These are runs of 6 systems, one row a step. Runs of the same system follow the same rule from any start.
trace 1, K_301:
-63,-267,42,355,-54,320,40,286,-139,117,-159,39,-39,-239,-389,-46,-14,-350,379,-100,-88,143,-74,375,-125,126
314,-167,220,208,-24,31,72,205,137,168,-141,-24,74,-553,10,179,274,-512,7,195,-123,-57,23,139,254,-14
45,171,-60,-43,207,-239,215,-284,18,74,-81,-88,-294,-609,106,153,148,-103,-242,136,-201,220,224,48,89,-326
-201,211,-243,199,120,78,156,-178,-352,-225,15,-35,-156,-443,-193,73,-205,86,211,-160,-202,337,12,-19,-300,-329
17,-30,-9,541,-235,369,251,168,-178,-45,-16,25,373,-339,-63,61,25,-61,349,-160,-93,-21,-374,-74,-101,-188
-10,-68,112,262,-245,215,516,29,142,406,-177,0,134,-229,180,-100,441,-66,-188,0,-80,-115,-174,117,229,-233
-272,-27,-24,-83,19,179,282,-216,-29,354,-163,-3,-492,-197,-122,-249,225,-118,-171,-142,-179,166,242,385,2,-175
-2,-163,44,145,132,224,-83,-11,-129,42,-30,6,-243,-401,-364,-26,-189,-377,399,-209,-122,257,140,329,-237,60
336,-131,118,397,86,-92,89,199,77,25,-83,-39,239,-618,-53,301,38,-346,237,185,-52,103,-159,87,54,18
trace 2, K_737:
81,283,-168,79,-2,445,102,-124,-167,118,-32,126,-556,-263,-1,-140,71,-84,85,-311,12,99,175,247,-92,-399
-166,-259,76,334,-230,353,104,4,123,317,-45,-29,229,-223,-131,-115,-125,-218,386,-272,-262,78,-205,213,-294,-56
-127,-329,243,192,50,-282,476,57,83,195,-218,-118,306,-291,-133,43,323,-118,-183,261,-120,87,-169,102,222,201
155,135,15,-106,206,-60,194,9,-203,-15,-119,9,-550,-409,-112,43,337,-200,-324,181,-12,89,275,104,196,-183
73,83,-48,39,-46,370,-190,-173,-72,66,105,-41,-314,-494,-28,-45,-253,-248,302,-267,-257,132,132,145,-329,-353
-198,-204,96,393,-81,-43,300,-171,106,142,-33,-138,509,-440,14,40,-138,37,298,-85,-223,177,-309,48,-122,-34
-36,26,61,229,89,-149,653,72,-207,3,-207,-17,62,-281,-88,44,490,88,-313,199,65,60,-148,-41,309,-61
156,138,41,-73,-72,455,123,29,-217,114,-36,66,-577,-262,-33,-202,307,-205,-159,-118,-13,-90,194,147,69,-336
-96,-205,95,109,-146,324,-85,-223,239,390,27,-65,-1,-332,37,-178,-224,-241,364,-302,-248,117,32,370,-215,-97
trace 3, K_55:
-212,256,-436,144,-75,68,-319,63,-222,-290,0,52,-25,282,198,64,-358,392,283,34,193,123,1,135,101,-2
75,-88,-18,226,-321,288,-174,264,236,25,2,161,543,234,143,197,97,-331,187,-174,-110,-334,-110,-215,91,-15
155,-161,375,-247,31,-260,344,-114,268,298,4,-120,57,-29,44,-100,384,-16,-502,166,-75,-153,-106,-200,19,26
-200,70,-43,-336,169,-250,-46,-167,-257,-107,41,-159,-459,177,-24,-266,-158,502,-219,243,184,181,95,140,14,143
6,37,-228,116,-126,225,-609,227,-65,-241,66,103,89,272,97,120,-385,-42,472,-67,142,-51,65,132,46,158
383,-93,115,168,-75,-58,-75,223,427,162,-18,95,443,-50,115,336,174,-414,12,43,-117,-197,-112,-225,-4,-9
40,131,100,-264,183,-436,377,-214,3,21,30,-120,-145,-74,25,-8,272,260,-574,244,-34,45,-41,-323,-47,-126
-223,226,-153,-222,-10,103,-187,-228,-351,-292,147,-45,-264,239,145,-258,-270,511,73,-79,224,21,76,22,51,0
110,-93,-34,241,-274,309,-354,173,253,107,31,115,365,228,271,39,-197,-115,448,-150,163,-205,-110,200,162,155
trace 4, K_560 (9 x 26):
-337,-63,21,-280,37,49,135,71,-288,-264,-40,110,-48,423,-359,-70,334,-138,-353,-107,-119,-171,210,-314,76,116
150,-63,252,-492,-88,238,-405,-69,-131,21,217,-152,-502,92,35,-375,-147,42,-85,35,61,-179,159,75,-98,43
232,-42,-62,26,108,-303,-472,75,214,71,35,-128,-3,-39,223,135,-456,134,271,344,173,183,-53,308,-23,248
-33,201,-323,257,218,-390,10,166,-98,-417,-66,114,340,58,-115,502,-26,-8,57,121,4,170,-51,-322,-3,24
7,263,11,-150,-85,189,166,-185,-236,-300,203,41,76,58,63,-35,177,115,-213,-256,-92,-242,-38,-616,-80,-344
-1,-25,208,-227,-204,189,-19,-395,245,307,183,-98,9,131,445,-409,-101,356,-12,-195,155,-176,-81,136,84,-32
-258,-152,-149,151,41,-173,-38,69,255,193,-183,106,191,461,4,-14,-92,147,185,16,252,141,-30,432,184,437
-252,-64,-186,0,14,0,-112,458,-284,-332,-131,139,29,460,-447,181,157,-255,-102,85,-110,-50,109,-230,-27,205
149,-48,248,-483,-92,80,-369,16,-198,-194,226,-199,-280,-64,-11,-103,-31,-99,-263,181,-228,-250,145,-360,-123,-107
trace 5, K_301, 9 rows:
183,-203,413,-245,195,-45,139,-226,207,63,187,74,178,330,-209,-229,80,-33,-2,-316,223,-167,-103,-224,-193,352
236,-58,131,-74,163,-218,-18,143,-44,72,-9,-70,-247,172,33,-196,-30,389,-60,365,514,65,-147,314,170,382
-152,61,-337,-113,-138,-73,-612,274,-37,-166,-83,-24,-129,229,210,191,-198,-24,9,338,-61,-18,260,161,262,67
-5,44,-50,-252,68,-113,-332,-142,221,-224,141,113,313,235,13,268,-86,-334,-22,-205,-284,-167,215,-499,-152,-29
236,61,255,-156,240,-292,284,-227,14,-126,231,-25,122,173,-85,-108,32,360,-140,-62,277,-30,-275,-406,-256,140
-101,77,-76,36,-147,37,-15,155,-312,-94,19,-114,-127,284,172,-251,-117,632,-24,275,367,-2,-234,167,170,138
-272,-16,-244,-59,-340,284,-471,169,114,8,-55,102,134,496,239,19,-78,-122,114,-80,-66,-230,192,113,258,56
121,-126,158,-313,129,-119,-104,-152,491,177,75,182,175,414,-100,30,104,-340,-121,-256,-67,-157,138,-225,-214,190
212,-125,297,-281,337,-407,94,-53,-71,-37,109,-135,-236,115,-246,-171,-36,265,-199,252,298,111,-105,-41,-193,363
trace 6, K_238 (9 x 26):
-393,-121,165,-142,46,108,231,-266,-305,-256,-62,2,62,-185,-180,-106,270,-259,-103,-214,-184,-78,311,-91,406,56
305,9,118,-28,78,432,32,19,94,266,-2,258,-391,161,-136,-221,200,-269,129,-387,312,-103,149,314,-26,63
204,-16,-171,276,8,-95,-114,252,207,363,-123,-78,-213,-299,-12,150,-189,-52,160,292,-94,313,-147,379,-329,-120
-247,2,-101,35,179,-362,19,-122,-234,-371,-68,-145,146,-518,-100,324,-48,-172,-41,217,-356,210,172,-186,134,-85
170,190,174,-189,163,280,153,-287,-233,-297,144,184,-152,-87,-97,-79,255,-221,-27,-464,146,-214,249,-288,153,-101
351,117,53,170,-120,423,134,-2,103,404,86,45,-318,-110,98,-264,-45,159,177,-199,225,29,-241,276,-313,-242
-359,-132,-176,393,-122,-118,130,73,-59,126,-184,-206,161,-443,10,92,-179,116,185,252,-279,338,-195,310,-15,-94
-341,-105,16,32,85,25,154,-27,-247,-327,-156,105,198,-150,-256,167,299,-429,-49,-118,-214,-50,312,-124,406,90
402,40,195,-193,71,366,12,34,80,200,34,205,-441,80,-151,-164,323,-377,-101,-281,163,-190,202,58,-58,-65
trace 7, K_238, 9 rows:
-32,166,-113,-341,-23,-78,-181,-295,386,207,117,84,-65,567,355,-132,-86,277,-180,-153,148,-99,111,-16,-13,2
-149,-68,-122,46,56,-275,-32,23,172,67,69,-21,260,488,-118,-9,-302,370,127,11,72,178,-304,-95,-455,235
-27,-195,147,51,-113,-176,-116,334,-218,-351,54,-111,469,214,-47,88,-29,156,-27,347,69,-176,-278,-319,158,321
15,57,76,-292,-224,43,-200,50,61,-52,47,-3,53,383,397,-81,204,155,-322,170,131,-408,77,-156,469,46
-201,54,-172,-248,-79,-89,-157,-199,396,325,39,60,-52,639,223,-166,-143,303,-130,-109,27,7,42,91,-183,38
-185,-215,-23,30,74,-344,-120,120,126,-38,29,-50,370,423,-223,56,-282,197,139,114,11,150,-248,-101,-336,394
162,-119,176,-65,-29,-196,-177,327,-141,-356,56,-50,339,222,29,134,88,72,-125,368,174,-275,-149,-333,292,325
74,206,-60,-326,-173,8,-230,-30,124,24,96,3,-116,430,446,-88,94,268,-340,135,141,-312,90,-146,277,-88
-291,26,-183,-182,-62,-135,-143,-245,315,210,94,-21,90,543,165,-139,-316,390,-4,-128,-33,90,-67,-11,-337,37
trace 8, K_55:
-18,142,-110,-178,-56,250,-422,203,-458,-426,111,28,-325,302,-54,-118,-161,167,80,43,213,-128,135,-39,105,77
369,-41,55,27,-216,228,-514,75,410,191,122,27,164,-44,343,116,-199,-309,295,-94,-44,-204,9,80,-33,-59
47,-23,0,27,194,-591,278,-137,431,228,-77,-45,305,-44,103,259,133,36,-265,231,-88,152,-116,-139,-41,37
-205,211,-133,-153,140,-169,192,-12,-459,-425,46,5,-121,303,-141,-60,99,445,-279,100,174,25,-33,-336,32,33
159,58,71,-83,-322,546,-426,68,-154,-110,204,-2,-63,160,275,-233,-180,72,258,-161,179,-326,-20,12,125,-42
134,-205,94,53,-132,-152,-125,-3,628,497,-68,-46,291,-34,364,95,-12,-162,24,129,-66,-50,-61,264,108,93
-257,-11,-131,-95,243,-580,253,68,37,-53,-169,10,59,318,-231,172,202,141,-421,306,-37,182,3,-170,-27,196
56,128,37,-256,-13,195,-267,134,-490,-501,202,11,-226,266,-182,-126,-84,134,-12,-33,153,-182,50,-335,-85,43
459,-9,177,-27,-175,235,-447,-74,265,133,207,-74,60,-245,449,-34,-244,-109,305,-38,124,-216,-38,128,99,-63
trace 9, K_98, 9 rows:
-200,34,23,-427,-19,-66,-240,-536,316,89,132,-66,30,-19,301,-38,-116,-128,-129,-224,-314,-76,355,-102,50,-164
115,158,-87,5,453,-293,276,-241,183,97,28,195,-136,208,-289,25,-39,138,45,-244,248,328,-22,18,-404,124
188,-41,5,425,-71,157,138,544,-411,-184,-69,-3,39,-56,-236,29,59,149,169,258,246,10,-394,25,-26,128
-134,-128,112,-28,-428,270,-264,58,-70,-60,7,-167,251,-214,403,-19,43,-133,3,153,-229,-340,57,-29,485,-108
-204,100,-88,-366,129,-178,-12,-533,438,245,19,88,-79,191,193,-45,24,-65,-213,-273,-156,45,355,7,-3,-97
69,74,-120,85,327,-163,239,88,-70,54,-26,138,-271,260,-467,-39,-41,183,30,-71,233,325,-139,57,-517,146
163,-202,152,300,-185,200,-123,503,-407,-251,0,-141,147,-237,-136,18,-70,-14,247,318,91,-94,-313,21,106,174
-19,-27,98,-158,-227,56,-249,-158,166,-16,23,-78,226,-231,479,99,103,-234,-108,76,-206,-294,237,-72,534,-126
-126,279,-222,-263,232,-196,164,-423,307,194,14,168,-218,294,45,5,75,84,-281,-285,-52,142,226,-99,-241,-199
trace 10, K_737:
-90,-218,93,44,-184,242,-220,41,-155,157,88,-261,-247,-346,-126,-249,-390,73,286,90,-222,192,-134,293,-400,-71
-228,-227,97,320,40,-137,123,-91,-81,-178,-113,-99,526,-443,19,175,-40,-149,286,45,-80,86,-37,105,420,211
218,299,-91,115,208,-138,430,-47,55,-44,-115,182,-9,-195,16,284,489,-185,-316,-56,18,-13,92,-243,184,-274
84,133,-3,-125,-179,358,95,-28,-117,266,95,-96,-535,-134,-9,-285,19,146,-169,-58,-152,17,-83,22,-450,-449
-339,-317,183,178,-186,235,26,-157,-104,135,-9,-201,150,-265,-24,-318,-263,96,404,-111,-60,124,-122,408,73,180
17,-76,12,341,223,-183,341,39,120,-7,-246,186,332,-180,-105,276,337,-334,82,-42,116,83,52,138,429,220
284,160,-92,-61,54,7,141,206,58,170,-85,81,-411,-131,-127,157,359,-268,-391,139,-180,3,81,-134,-228,-360
-187,-163,150,-195,-188,207,-183,-198,-156,134,143,-323,-312,-382,-16,-320,-313,95,52,51,-353,107,-8,132,-337,-207
-186,-143,117,275,149,-107,211,-321,-86,-136,-39,-71,372,-431,3,7,-158,31,409,-151,93,190,-52,205,287,224
trace 11, K_98, 9 rows:
389,135,-87,101,-105,-7,-251,348,26,-34,160,-18,30,270,122,72,-233,317,83,230,232,-47,-382,-183,-376,-27
-208,-170,97,34,-219,-200,-70,32,28,-197,73,-172,668,137,216,100,-102,209,-20,218,-131,-184,-264,-374,152,145
-192,51,67,-293,79,-76,66,-254,53,-165,32,151,200,532,106,-87,217,86,-189,-237,235,-251,201,-180,408,260
184,112,-74,-170,2,126,-167,157,97,171,62,143,-335,656,14,-227,-40,303,-63,-41,408,-63,-56,141,-188,154
-7,-254,18,17,-193,-197,-377,376,79,60,37,-221,180,257,16,21,-322,211,64,457,-22,16,-305,27,-229,265
-126,-187,129,-203,56,-351,-258,35,36,-313,11,-54,424,184,20,235,43,-180,-144,220,-109,-178,143,-326,338,336
297,252,51,-387,187,-15,-101,-90,9,-200,158,189,-190,446,49,-18,194,30,-269,-154,306,-268,180,-340,74,26
263,168,-41,-54,-76,6,-151,74,4,34,229,-70,-87,316,179,-131,-292,534,45,92,288,-14,-353,-140,-407,-46
-230,-175,-17,172,-138,-239,-115,81,56,-145,25,-122,645,217,161,110,-243,285,184,205,28,-25,-289,-122,122,294
trace 12, K_560:
-153,92,55,-159,146,0,-113,-425,-261,-279,198,-86,-87,-14,89,-272,-376,413,270,-190,264,110,50,99,90,165
310,87,-91,245,-59,218,-312,243,130,-121,60,250,290,368,128,146,-125,-68,413,-197,376,-176,-101,20,115,215
-74,38,-174,-73,-182,-217,-58,303,232,75,-87,59,232,483,110,219,231,14,-410,276,-179,-187,-92,-338,-37,-59
-498,-42,36,-452,48,-231,35,-396,-210,-179,88,-212,-116,145,-19,-221,-82,318,-335,69,-202,43,171,-201,4,29
117,-4,154,-163,163,172,-304,-228,-153,-221,209,38,-102,127,-11,-231,-336,109,412,-293,379,-42,100,141,60,317
430,79,-140,169,-81,-13,-348,479,227,20,11,165,169,398,146,249,-49,-24,136,162,313,-141,-167,-22,-21,156
-305,97,-256,-124,-102,-378,-22,117,-2,-138,-64,-104,186,243,110,239,80,190,-428,380,-306,-8,-23,-379,-4,-146
-349,51,95,-374,132,-53,-16,-566,-245,-338,204,-107,-5,15,7,-208,-185,205,-26,-264,-63,0,202,-243,40,19
372,46,163,-47,70,241,-214,-85,115,20,205,147,5,309,107,-194,-194,106,359,-324,514,-145,-80,121,-14,273

Which system made each of these runs?
trace 13 (2 x 26):
-100,112,-137,106,146,-449,356,-193,134,172,-143,-129,-34,-440,136,201,101,137,-281,304,-213,302,-23,32,-1,-242
-190,192,-121,82,60,193,304,-55,-556,-236,-20,-25,-401,-319,-275,-116,83,132,-48,-74,-101,204,24,-56,-168,-309

K_737
trace 14 (2 x 26):
162,102,93,-246,-100,251,-400,-26,-153,-351,141,81,25,133,249,-4,49,-155,25,-94,137,-402,258,-207,457,32
176,156,-156,-295,51,-211,-378,-158,532,251,94,80,-104,384,320,83,-171,33,-97,-3,52,-16,156,24,-161,-35

K_560
trace 15:
-189,-23,-216,-35,-61,-100,-246,-11,281,-21,72,46,342,285,-104,220,-244,-153,100,-148,-406,58,-33,-334,-519,-86
-9,-237,406,-80,65,-160,380,-25,-121,-135,104,-92,357,124,-255,-148,202,142,-174,9,97,-142,-303,-395,-48,288

K_301
trace 16 (2 x 26):
92,-127,4,179,144,-267,177,401,-122,79,-158,-33,-154,164,-299,-28,60,267,-60,431,303,215,-273,253,-84,335
28,-26,-51,-55,-136,175,-445,415,-343,-340,-75,-10,-171,-97,-80,150,77,-359,-2,255,-119,-187,266,-23,332,23

K_737
trace 17 (2 x 26):
-150,71,-113,-137,-13,423,-108,47,-234,-120,-61,178,-396,59,-275,-51,192,-445,-25,-324,-169,-72,401,24,20,-162
384,-129,215,-7,33,201,-165,-93,340,379,95,-6,-201,-334,-47,-72,-149,-371,253,-193,-85,52,17,241,-367,-69

K_238
trace 18 (2 x 26):
239,103,-30,-118,277,-452,-19,-3,77,26,118,-125,-219,-76,-164,116,-211,214,-140,281,-31,291,-154,-172,-577,-44
-19,98,70,-55,76,-121,-129,-139,-474,-566,216,-202,109,-286,49,14,-292,299,134,126,60,19,-85,-309,62,19

K_238
trace 19, 2 rows:
23,-285,188,-199,29,-267,-39,303,67,21,-45,-86,67,125,-334,127,195,-297,-369,340,-309,-91,-29,-331,-230,153
166,3,255,-448,154,-267,-273,-241,-155,-174,205,-281,-317,-337,118,-113,-187,111,-181,312,-19,10,169,-82,70,37

K_737
trace 20, 2 rows:
1,-22,51,114,29,403,-128,-124,-62,-74,-27,197,-19,2,32,-127,-5,-235,434,-426,269,-94,226,355,405,194
202,-26,-126,231,36,-83,15,161,573,358,-133,240,290,172,-4,297,145,-388,77,-119,-57,24,-35,54,-162,18

K_737
trace 21:
618,131,67,254,217,203,-9,170,-98,-19,44,138,-306,-366,-134,75,11,-203,297,-71,349,70,-63,187,-92,-25
145,106,-98,323,-272,66,82,189,22,113,-49,-133,155,-510,330,204,53,28,-29,297,-227,-8,-234,-29,56,-422

K_98
trace 22 (2 x 26):
-41,-175,412,-270,39,293,91,-426,-100,-40,238,-40,2,27,-149,-403,-44,-41,125,-478,61,-156,27,-130,-128,123
424,-127,204,54,-12,90,-85,248,202,320,-29,48,-130,224,123,-192,50,108,86,150,488,-106,-176,397,147,318

K_560
trace 23:
21,333,-77,31,12,-19,136,-396,-92,-302,156,-9,268,-331,373,149,-17,160,5,-179,-50,-69,12,-395,179,-360
-176,287,-276,241,-63,156,436,-193,-7,115,15,138,67,221,75,-109,25,441,33,-330,119,129,-266,-67,-270,-282

K_301
trace 24, 2 rows:
138,-385,467,-152,172,-245,-24,-38,-66,-79,154,-248,106,-249,-347,-96,-182,-89,81,159,-69,64,-172,-124,-284,343
268,145,5,71,278,-212,-93,29,-297,-321,-37,-53,-221,-479,76,191,-37,-13,70,307,251,132,157,165,411,84

K_55
trace 25:
2,107,-7,168,360,-218,410,-158,-136,-297,40,162,264,130,-304,108,69,154,98,-271,265,146,-155,-295,-143,184
274,106,115,219,-231,444,158,283,-454,-146,64,-41,-140,-185,76,-183,164,234,28,86,267,-209,-315,-56,112,-179

K_55
trace 26:
303,220,-306,121,178,-319,-227,114,410,171,-85,178,-30,222,257,319,-78,42,63,162,306,133,55,227,89,94
-353,94,-432,-32,-139,-79,-253,359,-170,-174,-73,4,-84,393,-186,181,-108,68,-157,215,-310,98,15,-207,-335,-138

K_737
trace 27, 2 rows:
34,-98,30,219,-411,390,-14,383,-70,-16,36,11,315,46,-50,73,141,-202,22,-27,-285,-285,-282,-363,-197,-225
-115,-236,350,-302,-71,-223,197,-294,230,249,2,-238,123,-214,254,-164,231,4,-396,205,-192,-143,37,-43,296,36

K_560
trace 28:
353,-248,318,3,141,97,90,238,123,190,-79,127,-134,-81,-368,4,351,-564,-37,-45,62,-97,69,99,-15,224
376,105,-13,-93,186,-182,-122,112,-3,163,-52,-99,-601,-379,46,45,10,-7,-163,420,95,187,112,305,-17,-97

K_238
trace 29:
-150,190,-222,218,-14,112,167,87,-183,-390,-86,236,336,37,-87,342,299,-297,-10,-238,-139,-132,112,-405,221,-180
240,39,266,-256,-129,182,237,-176,179,245,189,-11,-69,96,103,-243,246,66,-333,-188,-48,-272,-151,-337,-285,-265

K_737
trace 30:
-154,77,-324,561,-230,129,199,302,17,123,-210,104,282,111,155,115,41,235,207,61,140,96,-311,252,141,-53
-257,-121,-71,3,-334,270,111,289,91,259,-202,82,-21,244,-78,-17,425,-327,-328,10,-345,-214,78,-36,48,-173

K_301
trace 31 (2 x 26):
-120,-257,144,-273,-119,-275,-313,48,236,71,79,-154,270,492,155,-93,-169,217,-104,270,57,-150,-91,-51,80,408
-45,123,-163,-267,279,-413,-273,-7,-43,-307,-8,85,-96,438,26,123,-65,160,-130,192,296,46,253,-21,267,333

K_737
trace 32, 2 rows:
99,255,-228,-131,286,-214,-63,113,-126,-320,-53,163,-237,23,-234,367,205,-315,-274,71,-131,54,320,-325,-52,-144
149,211,38,-221,-53,162,-78,-253,-157,-41,283,-162,-322,-246,88,-181,-237,252,-37,-95,-142,36,-85,-246,-489,-408

K_560
trace 33 (2 x 26):
-254,-187,105,33,-6,351,-123,-26,-323,-248,-44,83,34,7,-208,-158,-20,-258,348,-303,82,-76,233,221,349,294
439,-22,101,-45,-39,189,-189,94,424,459,-47,111,-272,-48,191,-10,141,-376,23,-32,127,-117,150,360,85,-27

K_98
trace 34, 2 rows:
139,-320,308,29,-289,445,-248,423,-281,-47,56,-124,-65,-22,-203,-256,-27,-153,184,124,15,-229,-181,83,-36,183
139,-186,143,-104,37,-188,-275,-2,256,223,-84,-148,-125,-473,127,140,-12,-423,-51,318,-247,46,247,268,211,28

K_55
trace 35 (2 x 26):
-180,139,-142,-305,179,83,41,-183,-101,123,-25,86,-651,331,-204,-288,32,145,-182,-189,110,160,272,218,-183,-19
138,-250,130,108,31,249,-321,188,-70,-38,83,42,9,52,-356,-69,-321,-234,520,-195,91,63,-86,175,-324,312

K_737
trace 36, 2 rows:
80,-37,-52,286,-238,360,-237,459,-309,-379,-20,81,270,-97,-106,216,44,-335,276,4,-71,-218,-62,-183,171,-21
165,-31,195,-139,-232,139,59,-93,316,347,7,-57,8,-208,369,-34,315,-248,-312,42,-216,-279,75,-47,213,-278

K_238
trace 37:
-16,100,33,-189,-211,255,-105,-291,321,163,114,132,159,360,448,-161,77,47,-32,-357,118,-327,117,-29,269,-67
0,-206,139,-30,-43,-196,150,36,414,465,-42,-2,142,487,58,-200,43,281,-131,95,202,-8,-268,180,-121,305

K_55
